Each row is where one point has got to under a steady rotation. How many ticks took it there?
The counts run from 0 to 1075.
[105 128 189 103 114  90 165  79 119 149 140 142 176 127 162 103 143 103
 125 130 145 142 115 147 100 106 122 184 154 160  85 159 109 143 126 144
 105  90 160 124 115 155 110 120 118 111 126 135 140 132 115 169 131  79
 102 104 124  95 128 121  96  68 105 123 133 142 165  92 110 143 121 178
 125 115 147  94  95  87 128 102 113 107 127]
241
[120 129 139 191 120 121 117  96  83 139 127  98 191 126 140 105 116 133
 145 109 168 159 108 164 134 120 153 180 159 114 110 132 136 128 109 190
 119 145 125  92 136 100 147 135 126 140 149 107 118 147  82 138 116 106
 151  93 143  84 146  97  97  42 113 126 174 149 122  91 119  89 130 167
 124 158 168 127 133  95 134 132 107 110 138]
214
[146 131 157 152 141 108 175  88  85 122 139 114 195 184 136  86 151 106
 156  89 128 163 133 129 153 129 145 145 146  93 123 152 138 156 146 178
 141 132 168 145 143 118 135 132 102 139 135 105 139 145  82 165 114 104
 154  96 134  86 136 114 114 109 149  80 149 170  60 120 102  63 166 161
 151 123 125 106 136 154 135 161 114 131 142]
206
[145 124 122 205 136 117  91  98  79 149 115  99 168 162 133  87 121 145
 143 104 177 155  93 162 129 123 145 157 164  93 101 107 138  99 108 162
  87 158 148  93 150 116 158 111 135 145 148  98 121 138  90 124 141  92
 189  99 145  84 149  99 113  83 128 141 167 153 106 124 105  98 144 148
 165 132 131 146 151 129 118 133 100 119 148]
47
[125 151 168 104 115 128 120  94 128 118 154 101 149  70 134  61 129 106
 146 108 163 144  84 102 123 132 136 176 120 145 118  93 108 134 119 175
  68 139 118 167  94 134 151 132 109 179 152 159 121 128  70 119 112  79
 105 142 107 113 136 116 121 104 136 119 161 156 151 110 120 116 108 132
 111 130 171 130 123  80  95 159 152 116 121]
692
[ 81 124 142  96 153 127 109  97 105 115 160  96 186 133 114 114 151 112
 145  88 145 103 143 124 173 156 149 180 157 108 154 123  87  90 124 177
  97 123 130 150 143 165 151 149  92 116 142 114 123 159  90 129 159 107
 135 109 118 126 128 142 113  77  93 132 130 132 139 112  92 108 119 182
 131  87 186 138 147 121 131  96 102 104 103]
719
[127 134 141 121 110  79 135 100 114  89 139 142 150 123 132  87 111  94
 137  74 169 147 154 145  83 120 152 168 167 147 106 138 114 166 131 145
  91 115 110 149 139 130 154 117 107 152 170  86 147 142  98 133  97 116
 128  58 128 135 114 191 112  88 115 116 156 137 172 111 121 114 135 148
 131 119 165  93 145 102 153 105  73  87 105]
87
[104 107 175 102 112 126 105  78 109 123 115 138 149 166 118 119 148  68
 144 133 136 144 119 115 135 134 160 165 190 147 116 135 130  96 123 111
  72 129 160 169 169 148 185 154 114 134 135  99 108 132 106 161 136 109
 149 100 125 104 146 160 112 125 104 115 110 175 151  88 137 106 158 164
 162 110 127 104 165 119 146 103 111 101 125]
251
[114 138 139 110 144 123  67  94 105 100 143 147 152  91 124  64 129 122
 138 112 185 127  97 130 127 133 175 159 154 112 133  78 105 117 112 147
  61 138 109 141 143 138 149 137  80 187 167 105 113 112 103 123 117 101
 161 103 124 162 157 151 148 106 100 113 128 135 149  95 113 128 147 130
 167 108 162 132 182 135  98 131 120  88 139]
262
[113 160 153 126 129  84 145 105 104  97 132 115 137  94 129  66 109 135
 104  72 171 161 124 135 111 128 152 159  88 153  93 117 131 161 135 171
  95 144 106 149 101 132 180  68  99 141 154 104 129 120 110 115 111  98
 131  72  90 117 122 143 119  98 154 131 191 121 115 129 100 169 124 123
 115 114 142 127 114  64 140 127 106 100 114]
1072
[122 138 146 170 132 125 132  99  83 105 178 141 158 115 159  86 109 136
 125 105 193 123 125 156 136  82 168 142 146 110  99 137 143 181 129 161
  94 123 102 128 133 128 110 126 115 164 162  86 142 116  81 143 112  70
 151  99 115 135 154 118 102  79  99  91 153 182 138 102 135  90 131 131
 109 111 177 124 158 127 149 121  98 132 120]
674
[ 58 149 156  71 136  88 170  96 122  76 125 116 112 131 119  81 136 139
 113  93 159 179 141 131 119  82 132 166 119 145 131 126 114 123 136 176
 148 150 166 128 116 113 158  95 114 176 158 109 126 137  96 154 139 133
 136  92  92  75 119 125 143  92 117 132 162 104  86 127 116 110 125 103
 141 154 153 107 112 115 145 158 113  94 147]
608
[151 114 155 136 136  90  99  87 122 104  92 125 178 144 151  97 112  77
 145  60 134 157  78 142 130 176 156 148 168 103 119 117 137 119  94 123
  87 134 120 127 141 136 183 121 100 132 114  82 139 128 116 143 122  90
 158  64 136 109 131 182  93 120 147 113 145 157 115 139  95 128 172 177
 154  80 112 111 177 107 122 126 113 106 126]
633
[ 94 125 158  75 131 118  92  80 154 104 120 116 137  97  91  99 124  95
 148 125 146 148  76 107 125 125 165 179 151 141 137  62 103  96 115 148
  62 158 153 157 135 149 183 133  93 143 145 139  92 109  91 126 148 109
 121 104  93 116 140 127 136 116 120 134 114 117 134 100 109 130 130 126
 158 123 154 118 129  92  81 153 132  75 144]
862
[140 146 153  97 130  75 116 102 137  86  99 139 123 114 122  59 113 101
 138  61 149 178  91 136  90 135 157 149 123 123 123  91 121 123 124 148
  86 159 148 131 129 128 185 103 103 155 140 109 122 107 109 123 135 116
 144  80 113 114 128 154 137 140 157 116 155  95 101 136  76 154 151 129
 163 121 101  97 153 117  81 162 104  79 171]
480
[113 156 134 120 152 137  99  98 110  68 137 118 136 131 110  42 144 161
 123 106 186 129 113 113 129 103 159 150 141  99 136  77 112 116 120 151
  80 161 143 134 128 123 163 128 108 201 175 118 115 115  75 126 145 107
 170 124 116 120 130 130 155 146 127 120 145 130  79 128 114 100 140 120
 149 125 158 143 173 139  99 154 105 113 151]
433
[128 140 144 146 103 119  67 101  85 123 100 142 158 139 127  83 142 124
 131 119 159 184  74 135 100 163 150 136 142 123 100 101 148 110 140 134
  67 158 129 149 138 113 187 102 112 138 137 129 104 125 119 123 124  90
 152  83 127 112 139 125 130 133 159 117 141 132 124  84  91 174 166 149
 176 142 110 122 143  93 105 136 122  84 151]
648
[ 65 125 158 147 142 139 121 103  87 103 132 102 148 154 109 124 145 148
  83  93 177 152 138 154 157  94 166 145 131 113 114 145 154 125 124 162
 131 149 140 113 151 114 178 100 111 143 159  55 127 131 101 155 134 104
 178  85 103  83 149 126 119  63  85 127 167 169  92 133 127 109 152 138
 116 129 141 132 137 118 192 104 109 103 119]
1056
[128 113 172 151 128 139 139  79  91 116 103 111 188 189 157  90 156 144
 102 103 149 149  85 123 149 143 131 155 127 106 131 155 148 124 125 104
 107 118 143 123 119 139 155 120 136 121 130  85 141 142  96 169 146  88
 165 105 142  58 131 141  88 120 150  92 131 168  57 129 113 109 170 178
 145 105 107 133 127 139 143 109 127 163 151]
1050
[101 106 158 130 153 158 122  86 131  88 128 115 160 128 113 112 131 119
 128  95 170 113 112 107 162 137 170 143 111 106 142  96 136 127 116 132
  98 141 125 138 135 141 191 125 109 155 151  73 120 109  69 137 150  82
 150 116  98  89 124 146 105 124 123  90 140 191  72 124 141  56 151 142
 130 104 149 147 148 119 147 138 139 150 107]
294
[103 132 154 136 132 117 122 102 113 106 155 138 154  96 154  93 102 105
 152  96 173 138 117 158 128 101 156 167 160 127 104 132 124 150  97 187
 108 122 118 121 130 112 133 134  94 177 146  82 132 129  88 156  87  88
 146 105 127 123 161 140 125  56  96 113 172 160 155  90 143  92 112 135
 111 129 178 120 160 109 159 126 105 116 130]
382
[120 161 128 140 103 124 142  94  73 108 132 141 140 148 136  80 158 134
 132 101 180 145 138 117 111 108 168 175 151 121 128 132 122 168 167 136
  89 113  90 188 128 121 193 122 107 177 172 116 150 162  89 114 123 124
 152  80 132 124  85 164 111 139 141  86 128 165 109  93 122  87 159 175
 141 138 163 113 157 125 149 139 104 135 106]
975
[147 122 174  95 122 115 131  81 143  99 126 127 193 104 128  98 122 102
 125 122 140 112  84 103 142 131 151 178 132 135 130  95 122 132 134 124
  54 115 123 146 131 177 131 139 122 107 128 123 132 106  68 124 144  60
 120 122 124 124 128 144  84 117 134 106 102 148 148 117  87 119 140 172
 116  62 163 119 107  98  90 109 112 112 103]
707
[125 161 165 128  92 135 150  88  82 103 137 125 135 142 114  73 161 146
  87 142 188 165 119 117  86  82 129 150 113 152 123 131 151 180 181 130
  81 113 117 192 111 131 149  96 121 134 152 122 133 136  82 124 119 112
 126  84 118 117  99 124 125 137 149  95 130 145 112  90 103 141 148 146
 130 128 156  84 111 106 127 131 106 108 127]
823
[142 125 191 159 103 139 161  61 133 130 120 120 162 143 147  97 143 114
 131 156 168 141  83 114 102  71 140 192 149 139  97 115 132 146 131 123
  54 120 158 125 132 132 113 133 140 141 142 132 138 121  69 168 142  88
 126 131 131  70 141 101  94 100 139 101 126 170 119  98 142  80 142 145
 123 121 155  97 116 123 119 161 125 136 142]
833
[120 147 169 120 124 127 129  92  88 145 172 112 157 104 119  69 132 131
 132 118 157 159 119 144 123 112 114 147 138 115  93 103 128 127 141 216
  89 147 161 144 131 146  99 100  97 120 141 144 100 115 100 139 110 108
 131 114 125 143 167  71 132  63 113 120 159 133 140  84  73 157 128 123
 158 113 145 113 118 111  96 136 119  71 147]
950
[133 127 154 126 152 150 122  88 125  85 143 108 196 138 124 108 150 119
 114 105 153 108 107  89 158 144 172 144 123  75 169  87 141 130 130 119
 102 143 117 138 144 139 178 140 104 143 134  90 124 117  62 127 143  74
 162 106 137 100 135 160 112 152 133  82 116 160  69 141 110  74 175 155
 140  83 163 149 134 126 111 151 121 143 123]
586
[130 107 179 139 158 109 146  83 130  93 130 139 144 109 146  89  97  89
 140  72 147 146 102 152 158 116 142 152 133 102  99 130 153 154  79 163
 111 152 166  93 140 129 129 121 115 153 127  76 122  95  88 177 115  81
 134 111 121  99 185 142  90  82 118 105 165 171 109 158 112 102 150 109
 129  87 128 107 152 114 131 145 127 108 132]
923
[ 89 161 174 131 106 143 166  81  80 136 164 105 159 127 114  70 158 144
 134 148 165 152 122 136 122  94 130 166 109 132 109 133 120 144 156 196
 100 123 156 167 110 127 108 111 113 134 146 160 122 139  86 151 123 106
 126 120 116  94 136  59 125  69 121 103 148 149 106  66 113 114 121 138
 126 141 166 106  99 117 130 140 121 114 150]
825
[114 161 157 162  97 142 104  94  69 157 142 105 163 110 104  87 146 123
 156 140 166 162  90 118 143 163 158 144 134 113 122  89 134 113 141 175
  77 150 105 186 131 120 184 115 106 160 163 161 111 119  83 105 118  98
 147 120 114 123 145  96 138 118 145 100 147 177 118  71 115 119 147 150
 142 147 152 150 161  87 105 174 138 105 136]
816
[103 108 156 117 126 119 101  78 125  82  86 123 114 152 141  77 144 144
 113 106 193 139  99 124 112  99 144 174 157 160 108 114 112  95  93  97
  74 152 159 108 118 129 199 123 125 188 153  74 138 136  98 165 153 125
 170  91  99  81 110 172 109 115 117 155 150 150 114 139 135 104 133 142
 136 119 111 106 169 119 136 128 114 124 151]
5
[125 146 146 116 115 126  67  96 100 144 126 123 176 126 132  64 163 134
 132 123 172 142  61 126 120 151 148 166 178 140 126 110 106  80 116 125
  50 126 134 144 120 140 165 146 115 170 148 154 125 134 100 122 143 107
 170 117 131 112 119 136 132 115 127 125 128 146 148  93 113 143 133 174
 169 128 150 145 155 117  81 126 137 114 168]
264
[118 130 175  75 140  91 166  77 161  94 114 109 170 115 154  83 117  91
 149  64 117 164  81 115 145 153 114 169 116 122 132 120 122 132  97 160
 110 150 167 134 113 121 156 121 118 129 109 123 121 112  85 166 122  81
 108 120 124  79 140 125 114 128 165  99 148 131  84 133 112 111 150 147
 128 108 117 129 107 103  93 181 149 116 137]
618
[102 114 166 117 141 151 105  75  96 115 128 129 154 145  91 118 144  99
 136 115 164 117 119 115 151 119 176 143 176 103 127  99 130  92 135 124
  68 168 169 152 173 159 157 143  98 134 143 106 101  95  78 155 162  85
 156 120 117 117 151 143 124 133  88 103  89 181 117  96 114  92 165 133
 170  70 128 122 153 138 116 126 115 101 119]
418
[ 75 142 158  86 122  98 149 105 125 101 141 124 105 154 120  59 137 117
 156 104 166 144 144 138 105  95 148 180 176 150 114 112  84 116 127 157
  99 122 163 150 129 143 171 137  83 199 171 115 116 153  94 147 144 141
 131 111 101 101 105 151 146  87 102 150 159 126 145 100 118  72 103 130
 150 135 158 101 161 129 139 130 106  97 132]
853
